500 stands for zero in the data rows.
Two rows play each game, the first against the second. How much does the first row win by? 20 is about a draw, 40 a big win and 0 a big loss. Wins can go round in a circle: one row can beat a second, the second a third and the third the first. Each row has two weighted sums of its numbers, A and B, taken from their middle values. A row wins by its A times the other's B, less its B times the other's A.
array([575, 443, 477, 486, 594, 439, 503, 544, 390, 575, 496, 436, 628, 550])
array([585, 446, 464, 455, 550, 492, 526, 519, 381, 583, 500, 476, 616, 551]) >> 16
array([585, 475, 498, 488, 526, 433, 442, 552, 349, 559, 466, 442, 629, 555])
array([397, 685, 550, 380, 477, 528, 464, 621, 592, 414, 427, 584, 433, 504]) >> 34
array([618, 598, 625, 487, 536, 340, 435, 595, 558, 422, 335, 467, 469, 637])
array([545, 582, 643, 478, 564, 372, 453, 570, 609, 409, 352, 476, 403, 604]) >> 24
array([513, 550, 536, 409, 465, 477, 449, 590, 516, 491, 416, 498, 559, 553])
array([388, 446, 310, 616, 369, 627, 610, 374, 383, 644, 637, 499, 558, 330]) >> 16
array([494, 460, 408, 528, 491, 573, 512, 487, 405, 588, 562, 473, 600, 403])
array([539, 486, 481, 484, 554, 476, 513, 553, 347, 607, 492, 449, 623, 531]) >> 26
array([567, 438, 451, 474, 538, 444, 523, 545, 342, 626, 471, 488, 618, 551])
array([554, 537, 675, 484, 576, 328, 378, 593, 664, 282, 374, 534, 367, 627]) >> 32
array([423, 688, 540, 383, 455, 463, 458, 583, 591, 446, 359, 525, 459, 565])
array([516, 504, 564, 591, 520, 434, 443, 503, 457, 411, 469, 465, 432, 534]) >> 23
array([633, 345, 483, 301, 537, 527, 457, 600, 599, 595, 508, 620, 593, 580])
array([491, 384, 392, 535, 523, 578, 557, 448, 444, 632, 607, 454, 563, 413]) >> 10
array([487, 452, 425, 630, 544, 528, 571, 419, 374, 576, 550, 430, 531, 446])
array([429, 561, 567, 570, 427, 467, 447, 468, 503, 385, 477, 513, 358, 502]) >> 23
array([430, 468, 477, 566, 440, 597, 552, 440, 629, 445, 603, 587, 399, 366])
array([525, 644, 608, 387, 514, 359, 445, 621, 550, 426, 282, 457, 501, 650]) >> 21
array([707, 264, 447, 567, 607, 435, 513, 437, 402, 630, 546, 415, 587, 569])
array([493, 479, 488, 576, 513, 530, 559, 466, 447, 549, 532, 507, 553, 420]) >> 27
array([326, 647, 519, 510, 362, 653, 533, 480, 490, 406, 508, 556, 355, 413])
array([459, 471, 394, 577, 498, 562, 553, 399, 509, 566, 620, 427, 468, 418]) >> 26
array([565, 339, 409, 600, 522, 555, 588, 395, 419, 563, 641, 373, 534, 440])
array([538, 472, 434, 435, 508, 474, 487, 556, 424, 572, 469, 500, 620, 524]) >> 18
array([348, 526, 525, 591, 374, 603, 528, 411, 549, 343, 555, 551, 340, 325])
array([578, 428, 485, 500, 537, 452, 546, 542, 376, 597, 494, 482, 606, 544]) >> 24
array([555, 456, 494, 467, 546, 467, 491, 584, 408, 570, 469, 524, 649, 535])
array([542, 561, 623, 403, 485, 446, 466, 577, 532, 438, 356, 471, 480, 645]) >> 21
array([457, 685, 617, 415, 473, 464, 426, 605, 516, 416, 334, 521, 515, 530])
array([457, 521, 467, 540, 479, 526, 573, 456, 564, 532, 531, 529, 447, 463]) >> 14
array([516, 548, 546, 372, 517, 493, 451, 560, 549, 488, 431, 508, 503, 578])
array([409, 541, 454, 478, 444, 632, 514, 434, 626, 483, 575, 576, 394, 415]) >> 27
array([581, 286, 505, 560, 548, 524, 497, 366, 534, 507, 644, 463, 483, 471])
array([493, 374, 362, 650, 517, 573, 570, 333, 442, 563, 650, 391, 557, 417]) >> 19
array([497, 552, 437, 421, 510, 542, 468, 586, 413, 567, 433, 491, 641, 511])
array([432, 547, 503, 612, 429, 508, 505, 398, 459, 471, 537, 502, 394, 417]) >> 11
array([567, 424, 459, 497, 572, 461, 483, 544, 377, 563, 515, 463, 659, 536])
array([531, 478, 375, 452, 518, 571, 526, 561, 383, 684, 504, 592, 679, 500]) >> 20
array([551, 434, 479, 477, 550, 483, 520, 545, 394, 584, 482, 456, 598, 538])
array([494, 530, 543, 383, 505, 502, 479, 579, 509, 511, 427, 500, 566, 552]) >> 21
array([476, 433, 493, 588, 450, 501, 507, 417, 525, 456, 578, 488, 407, 410])
array([450, 608, 599, 390, 467, 413, 461, 578, 566, 423, 352, 489, 473, 582]) >> 19
array([502, 450, 477, 621, 529, 475, 542, 404, 506, 475, 578, 445, 429, 467])
array([504, 479, 441, 327, 496, 559, 481, 596, 629, 584, 508, 642, 553, 524]) >> 24
array([470, 548, 573, 588, 437, 436, 454, 454, 493, 399, 463, 484, 383, 533])
array([506, 546, 537, 382, 498, 484, 442, 578, 565, 537, 443, 525, 523, 580]) >> 20
array([480, 458, 508, 649, 477, 463, 530, 391, 460, 477, 575, 487, 441, 434])
array([605, 337, 395, 550, 604, 446, 559, 476, 391, 657, 554, 399, 650, 538]) >> 18
array([449, 483, 388, 544, 509, 567, 572, 394, 438, 551, 572, 471, 555, 391])
array([551, 579, 668, 446, 555, 347, 393, 601, 663, 370, 378, 497, 399, 642]) >> 20
array([633, 387, 491, 288, 532, 515, 455, 579, 608, 608, 498, 572, 580, 591])
array([519, 485, 441, 436, 523, 473, 515, 561, 405, 589, 493, 529, 659, 529]) >> 18
array([520, 494, 458, 483, 493, 494, 514, 549, 416, 539, 461, 507, 618, 521])
array([518, 503, 511, 414, 482, 472, 472, 583, 521, 518, 455, 470, 524, 560]) >> 27
array([543, 532, 617, 378, 562, 465, 461, 582, 576, 469, 414, 501, 490, 612])
array([505, 464, 580, 408, 485, 477, 489, 574, 578, 502, 459, 517, 516, 571]) >> 22
array([476, 615, 462, 353, 554, 504, 394, 636, 493, 510, 379, 490, 599, 566])
array([567, 528, 540, 373, 485, 419, 440, 601, 493, 511, 402, 462, 553, 630]) >> 18
array([540, 551, 496, 404, 500, 473, 475, 583, 481, 517, 427, 484, 581, 561])
array([531, 384, 456, 612, 526, 506, 534, 374, 473, 533, 620, 477, 475, 453]) >> 21
array([534, 511, 541, 460, 506, 476, 497, 545, 462, 511, 453, 521, 527, 565])
array([595, 348, 504, 613, 581, 455, 540, 454, 330, 526, 529, 353, 553, 553]) >> 21
array([531, 456, 455, 660, 515, 538, 525, 401, 432, 530, 567, 421, 455, 464])
array([563, 554, 593, 492, 549, 368, 418, 591, 574, 428, 334, 471, 483, 591]) >> 21
array([454, 400, 319, 601, 505, 673, 664, 299, 410, 680, 757, 440, 540, 325])
array([524, 496, 602, 639, 509, 376, 506, 443, 423, 445, 488, 411, 415, 525]) >> 23
array([374, 559, 376, 536, 440, 580, 588, 482, 469, 576, 560, 570, 552, 396])
array([616, 480, 566, 284, 606, 484, 393, 666, 606, 443, 434, 519, 513, 650]) >> 19
array([401, 641, 466, 420, 471, 493, 458, 563, 552, 526, 407, 506, 564, 516])
array([418, 524, 469, 527, 489, 579, 536, 418, 575, 479, 535, 526, 450, 434]) >> 24
array([421, 621, 515, 324, 458, 535, 481, 596, 573, 513, 433, 560, 545, 501])
array([445, 465, 341, 533, 497, 559, 594, 515, 418, 606, 573, 529, 614, 370]) >> 17
array([647, 312, 423, 599, 592, 460, 504, 417, 395, 561, 569, 391, 565, 532])
array([498, 517, 595, 562, 478, 431, 482, 470, 465, 458, 466, 500, 439, 540]) >> 22
array([569, 596, 589, 449, 530, 403, 450, 575, 533, 460, 352, 448, 486, 608])
array([523, 534, 618, 427, 504, 426, 435, 595, 589, 421, 406, 537, 436, 615]) >> 31
array([561, 464, 390, 452, 516, 604, 481, 605, 402, 686, 532, 552, 681, 485])
array([544, 454, 459, 532, 531, 459, 539, 518, 354, 615, 496, 467, 626, 484]) >> 18
array([530, 517, 587, 389, 494, 479, 474, 577, 493, 515, 406, 470, 539, 586])
array([480, 544, 512, 344, 501, 520, 438, 594, 565, 512, 422, 546, 549, 558]) >> 23
array([556, 519, 491, 350, 503, 445, 489, 568, 549, 518, 411, 521, 533, 608])
array([539, 457, 415, 373, 541, 578, 523, 585, 452, 593, 510, 607, 628, 481]) >> 21
array([495, 382, 364, 577, 585, 594, 580, 353, 411, 593, 648, 416, 535, 428])
array([530, 494, 459, 415, 487, 485, 486, 601, 457, 549, 471, 564, 596, 548]) >> 17
array([525, 497, 538, 591, 472, 383, 481, 447, 457, 425, 508, 437, 421, 505])
array([613, 486, 521, 273, 538, 515, 431, 631, 603, 529, 454, 591, 579, 598]) >> 27
array([486, 562, 590, 580, 436, 400, 450, 492, 506, 404, 463, 500, 393, 522])
array([447, 563, 580, 559, 403, 452, 476, 466, 529, 360, 466, 520, 389, 492]) >> 18
array([402, 571, 480, 505, 425, 635, 513, 488, 630, 472, 563, 578, 415, 428])
array([533, 466, 420, 482, 505, 516, 487, 567, 361, 582, 454, 492, 657, 543]) >> 17
array([450, 638, 578, 415, 501, 434, 478, 592, 587, 420, 368, 556, 434, 549])
array([464, 498, 622, 600, 429, 415, 505, 401, 465, 362, 537, 429, 360, 509]) >> 21
array([479, 515, 634, 588, 444, 471, 469, 440, 493, 331, 511, 453, 350, 491])
array([545, 432, 499, 542, 562, 526, 517, 456, 453, 510, 559, 437, 485, 474]) >> 20
array([542, 546, 458, 375, 517, 524, 472, 628, 509, 564, 443, 544, 603, 585])
array([441, 652, 635, 465, 449, 444, 468, 576, 606, 400, 375, 565, 379, 528]) >> 16
array([670, 325, 369, 591, 621, 455, 557, 438, 361, 666, 559, 400, 671, 575])
array([475, 609, 479, 366, 496, 515, 414, 656, 549, 558, 400, 526, 585, 546]) >> 16
array([615, 510, 702, 494, 726, 255, 342, 582, 730, 249, 335, 429, 361, 660])
array([564, 588, 703, 501, 529, 349, 411, 574, 637, 339, 338, 499, 409, 632]) >> 35
array([556, 481, 460, 482, 524, 472, 474, 538, 378, 569, 483, 467, 632, 512])
array([416, 548, 509, 571, 426, 586, 505, 427, 531, 433, 555, 530, 389, 413]) >> 16
array([550, 481, 525, 404, 507, 479, 491, 553, 506, 484, 462, 468, 524, 543])
array([402, 613, 526, 358, 432, 548, 525, 549, 589, 545, 466, 612, 522, 488]) >> 20
array([584, 452, 547, 395, 517, 482, 464, 625, 565, 495, 458, 486, 482, 597])
array([452, 666, 561, 388, 464, 468, 438, 588, 591, 444, 342, 520, 487, 570]) >> 8
array([537, 417, 488, 464, 495, 537, 537, 494, 583, 554, 602, 501, 464, 519])
array([471, 498, 578, 598, 467, 436, 464, 429, 470, 348, 518, 463, 367, 500]) >> 15
array([553, 527, 592, 445, 522, 419, 412, 561, 540, 435, 384, 508, 472, 575])
array([424, 564, 446, 515, 438, 568, 551, 457, 531, 496, 540, 543, 452, 467]) >> 20
array([518, 456, 509, 563, 486, 497, 506, 431, 431, 490, 526, 453, 461, 513])
array([432, 428, 348, 591, 523, 592, 578, 375, 471, 565, 662, 528, 515, 325]) >> 20
array([702, 323, 401, 601, 645, 313, 539, 471, 317, 665, 483, 436, 713, 605])
array([579, 567, 597, 499, 547, 365, 448, 597, 575, 379, 364, 490, 435, 641]) >> 22
array([497, 471, 603, 608, 443, 440, 510, 458, 478, 354, 524, 465, 391, 490])
array([557, 440, 492, 466, 541, 446, 493, 551, 371, 575, 491, 482, 589, 537]) >> 20
array([755, 410, 719, 476, 781, 292, 305, 632, 719, 293, 355, 481, 444, 687])
array([504, 548, 728, 428, 556, 301, 382, 587, 713, 253, 379, 511, 360, 611]) >> 1
array([511, 567, 617, 422, 485, 425, 473, 567, 556, 428, 361, 499, 459, 596])
array([460, 497, 613, 600, 411, 489, 515, 393, 501, 342, 525, 463, 336, 454]) >> 17
array([546, 492, 473, 289, 507, 591, 469, 621, 615, 579, 492, 642, 624, 529])
array([518, 541, 690, 491, 528, 328, 341, 580, 626, 304, 346, 511, 377, 623]) >> 4
array([474, 449, 352, 466, 491, 652, 602, 521, 376, 666, 564, 516, 664, 436])
array([612, 476, 516, 475, 543, 419, 490, 541, 344, 564, 483, 465, 614, 566]) >> 21
array([412, 544, 495, 493, 446, 631, 530, 469, 569, 499, 555, 593, 428, 441])
array([461, 475, 440, 484, 479, 555, 522, 528, 487, 540, 492, 524, 628, 457]) >> 26
array([794, 407, 615, 554, 774, 314, 291, 614, 530, 400, 354, 408, 541, 699])
array([594, 488, 570, 298, 541, 488, 417, 648, 568, 541, 411, 575, 579, 628]) >> 24
array([771, 402, 561, 489, 734, 303, 302, 641, 450, 485, 357, 401, 570, 689])
array([550, 523, 636, 490, 521, 395, 474, 551, 538, 461, 400, 470, 451, 607]) >> 20
array([412, 538, 625, 562, 424, 522, 470, 438, 527, 387, 533, 497, 347, 419])
array([542, 515, 538, 419, 498, 465, 438, 579, 534, 497, 398, 487, 515, 610]) >> 20
array([541, 556, 663, 464, 560, 350, 373, 575, 597, 396, 391, 507, 391, 580])
array([443, 476, 531, 550, 443, 578, 524, 383, 570, 408, 580, 533, 387, 389]) >> 27
array([529, 467, 498, 497, 528, 467, 511, 557, 377, 569, 470, 432, 620, 528])
array([538, 498, 402, 498, 526, 507, 485, 546, 364, 617, 469, 510, 645, 538]) >> 18
array([512, 542, 605, 547, 450, 408, 482, 530, 487, 384, 446, 496, 405, 551])
array([367, 640, 528, 501, 377, 601, 528, 454, 523, 417, 532, 549, 389, 422]) >> 18
array([590, 332, 384, 582, 529, 542, 580, 359, 402, 562, 626, 355, 537, 459])
array([597, 341, 472, 484, 536, 533, 548, 452, 532, 556, 652, 488, 497, 484]) >> 25
array([291, 607, 447, 501, 330, 712, 650, 407, 552, 476, 602, 594, 417, 326])
array([363, 554, 399, 523, 445, 669, 605, 431, 542, 454, 593, 550, 428, 368]) >> 15
array([391, 748, 544, 423, 433, 545, 508, 564, 531, 424, 434, 585, 419, 486])
array([537, 526, 728, 471, 609, 302, 360, 543, 679, 285, 391, 502, 354, 635]) >> 33
array([559, 538, 535, 399, 495, 487, 491, 623, 534, 503, 457, 500, 523, 563])
array([530, 509, 502, 361, 514, 510, 441, 541, 558, 524, 472, 579, 540, 532]) >> 26
array([497, 420, 383, 569, 554, 540, 558, 483, 382, 630, 563, 468, 593, 443])
array([416, 665, 601, 388, 445, 469, 431, 609, 579, 413, 385, 567, 401, 562]) >> 23
array([611, 348, 423, 614, 574, 453, 566, 421, 358, 602, 540, 336, 579, 522])
array([480, 541, 444, 492, 505, 546, 500, 578, 429, 587, 464, 503, 628, 500]) >> 20
array([404, 489, 437, 588, 423, 578, 559, 443, 529, 493, 582, 511, 457, 422])
array([515, 557, 596, 622, 484, 436, 480, 437, 483, 390, 508, 475, 381, 512]) >> 24
array([343, 620, 554, 530, 358, 653, 554, 455, 531, 453, 544, 586, 374, 381])
array([496, 496, 528, 593, 452, 453, 517, 446, 463, 468, 527, 465, 415, 469]) >> 28
array([492, 520, 578, 568, 453, 457, 440, 388, 501, 352, 504, 471, 341, 512])
array([559, 484, 474, 479, 530, 445, 512, 544, 377, 552, 504, 439, 578, 506]) >> 22
array([520, 647, 609, 425, 494, 395, 422, 589, 550, 443, 314, 517, 506, 611])
array([419, 666, 587, 336, 432, 488, 451, 602, 635, 424, 381, 570, 469, 515]) >> 23
array([542, 397, 442, 480, 529, 579, 520, 492, 509, 604, 587, 480, 542, 491])
array([525, 465, 507, 393, 526, 542, 477, 520, 579, 537, 537, 600, 518, 573]) >> 35
array([561, 443, 459, 463, 529, 485, 498, 543, 416, 563, 508, 497, 598, 522])
array([385, 549, 419, 471, 441, 633, 581, 500, 589, 507, 559, 638, 462, 407]) >> 23
array([554, 496, 550, 445, 503, 470, 492, 524, 482, 482, 444, 499, 498, 577])
array([406, 496, 406, 480, 456, 633, 567, 418, 543, 514, 597, 575, 451, 399]) >> 18
array([424, 529, 423, 460, 459, 559, 552, 524, 497, 548, 508, 561, 569, 447])
array([489, 483, 440, 555, 490, 528, 525, 392, 478, 513, 562, 506, 460, 480]) >> 20
array([490, 490, 527, 720, 509, 403, 523, 334, 392, 466, 546, 386, 379, 470])
array([660, 361, 425, 614, 644, 330, 543, 473, 307, 679, 469, 411, 727, 605]) >> 11
array([554, 520, 620, 530, 493, 445, 427, 517, 570, 457, 464, 492, 428, 551])
array([495, 656, 576, 376, 473, 401, 435, 622, 572, 424, 308, 484, 515, 595]) >> 23
array([353, 537, 409, 627, 353, 594, 616, 388, 444, 467, 582, 499, 440, 351])
array([500, 459, 504, 506, 470, 511, 548, 495, 457, 520, 512, 461, 480, 507]) >> 26
array([601, 446, 527, 469, 559, 455, 455, 537, 351, 583, 477, 438, 617, 573])
array([588, 376, 403, 603, 573, 525, 542, 359, 406, 525, 591, 388, 505, 471]) >> 20
array([342, 618, 514, 542, 385, 624, 525, 506, 498, 422, 525, 579, 376, 413])
array([542, 518, 678, 498, 572, 344, 417, 553, 642, 370, 378, 508, 380, 559]) >> 21
array([354, 443, 338, 638, 449, 614, 597, 317, 424, 588, 664, 518, 499, 319])
array([435, 447, 352, 500, 444, 639, 592, 458, 441, 601, 619, 502, 605, 418]) >> 16
array([390, 526, 394, 496, 491, 598, 508, 446, 599, 522, 588, 600, 470, 431])
array([565, 415, 485, 570, 538, 483, 538, 506, 343, 599, 514, 385, 594, 492]) >> 11
array([417, 467, 416, 604, 484, 584, 560, 414, 469, 578, 590, 492, 498, 406])
array([452, 586, 563, 562, 445, 465, 463, 469, 540, 370, 470, 512, 364, 485]) >> 20
array([495, 675, 546, 419, 487, 390, 401, 584, 554, 423, 297, 518, 505, 573])
array([621, 448, 515, 451, 540, 462, 497, 537, 391, 541, 453, 424, 580, 575]) >> 23
array([547, 521, 716, 486, 641, 276, 306, 550, 718, 200, 378, 524, 334, 624])
array([459, 572, 544, 532, 399, 475, 462, 461, 513, 430, 477, 500, 391, 504]) >> 14
array([497, 526, 437, 379, 478, 571, 474, 597, 554, 604, 484, 571, 615, 519])
array([401, 521, 449, 441, 450, 622, 536, 455, 569, 514, 553, 593, 492, 434]) >> 28
array([534, 503, 548, 463, 537, 432, 462, 597, 484, 511, 427, 497, 520, 612])
array([491, 512, 639, 587, 491, 417, 454, 394, 505, 368, 546, 417, 387, 486]) >> 23
array([474, 391, 313, 576, 501, 707, 685, 336, 362, 714, 752, 460, 555, 331])
array([501, 572, 530, 449, 478, 441, 484, 551, 481, 473, 407, 492, 510, 564]) >> 24
array([496, 508, 501, 410, 523, 503, 473, 590, 514, 522, 419, 532, 582, 558])
array([657, 472, 666, 462, 751, 317, 330, 568, 680, 334, 360, 462, 414, 649]) >> 20
array([508, 433, 473, 616, 499, 524, 514, 396, 495, 475, 568, 509, 417, 440])
array([359, 522, 437, 605, 389, 646, 620, 351, 557, 483, 645, 525, 390, 307]) >> 24
array([451, 447, 277, 584, 429, 662, 654, 406, 312, 726, 637, 437, 674, 341])
array([406, 534, 429, 558, 380, 593, 565, 427, 556, 487, 593, 544, 420, 375]) >> 16
array([392, 451, 453, 545, 418, 685, 582, 378, 607, 427, 700, 538, 384, 281])
array([461, 598, 483, 311, 470, 522, 450, 619, 611, 524, 417, 578, 559, 540]) >> 11
array([480, 521, 502, 555, 387, 537, 511, 478, 554, 418, 523, 561, 437, 446])
array([445, 325, 504, 569, 442, 572, 657, 239, 606, 441, 750, 540, 344, 260]) >> 13
array([530, 483, 514, 460, 489, 488, 522, 560, 475, 500, 468, 424, 543, 524])
array([482, 482, 461, 562, 508, 513, 524, 388, 494, 543, 561, 461, 440, 467]) >> 22
array([371, 585, 402, 528, 403, 586, 594, 444, 485, 521, 545, 560, 490, 410])
array([623, 415, 525, 493, 580, 440, 536, 561, 379, 576, 468, 391, 587, 576]) >> 26
array([402, 546, 438, 528, 407, 637, 527, 479, 578, 439, 563, 541, 390, 393])
array([434, 379, 438, 657, 478, 566, 646, 224, 488, 551, 735, 551, 425, 304]) >> 33
array([495, 587, 670, 453, 471, 358, 401, 644, 622, 321, 350, 574, 408, 615])
array([499, 431, 443, 533, 520, 542, 553, 483, 509, 593, 596, 507, 489, 441]) >> 18
array([608, 475, 458, 457, 546, 430, 557, 526, 400, 623, 502, 467, 613, 558])
array([430, 528, 379, 528, 412, 589, 569, 430, 476, 590, 579, 525, 545, 407]) >> 14
array([425, 480, 400, 472, 429, 576, 568, 486, 468, 589, 530, 534, 601, 396])
array([566, 490, 420, 472, 511, 524, 515, 567, 420, 587, 489, 510, 666, 533]) >> 21
array([405, 599, 440, 446, 481, 536, 550, 577, 475, 590, 485, 591, 584, 459])
array([820, 329, 614, 583, 779, 254, 291, 606, 427, 458, 379, 403, 575, 707]) >> 23
array([524, 575, 618, 431, 475, 404, 496, 573, 603, 445, 383, 452, 446, 623])
array([515, 428, 356, 564, 542, 550, 591, 461, 422, 632, 568, 451, 606, 447]) >> 18
array([388, 413, 450, 584, 442, 634, 621, 293, 552, 449, 714, 544, 374, 230])
array([390, 534, 410, 572, 426, 577, 568, 418, 443, 512, 553, 506, 491, 397]) >> 28
array([540, 596, 650, 465, 486, 381, 403, 584, 586, 384, 398, 530, 409, 580])
array([602, 449, 489, 380, 530, 510, 513, 564, 456, 563, 498, 534, 612, 526]) >> 19
array([557, 586, 604, 461, 482, 384, 443, 553, 553, 418, 348, 508, 466, 607])
array([593, 484, 583, 416, 569, 414, 460, 589, 525, 470, 400, 456, 537, 615]) >> 23
array([439, 564, 584, 556, 433, 469, 457, 500, 542, 395, 475, 547, 385, 514])
array([503, 524, 524, 323, 516, 509, 501, 567, 588, 544, 483, 579, 574, 535]) >> 22
array([539, 464, 457, 483, 577, 474, 526, 546, 407, 572, 511, 480, 604, 504])
array([572, 545, 629, 404, 574, 386, 391, 588, 619, 412, 390, 531, 444, 612]) >> 26
array([491, 521, 500, 566, 473, 469, 482, 490, 497, 482, 490, 457, 438, 529])
array([369, 494, 277, 553, 420, 635, 619, 365, 377, 642, 660, 526, 553, 349]) >> 17
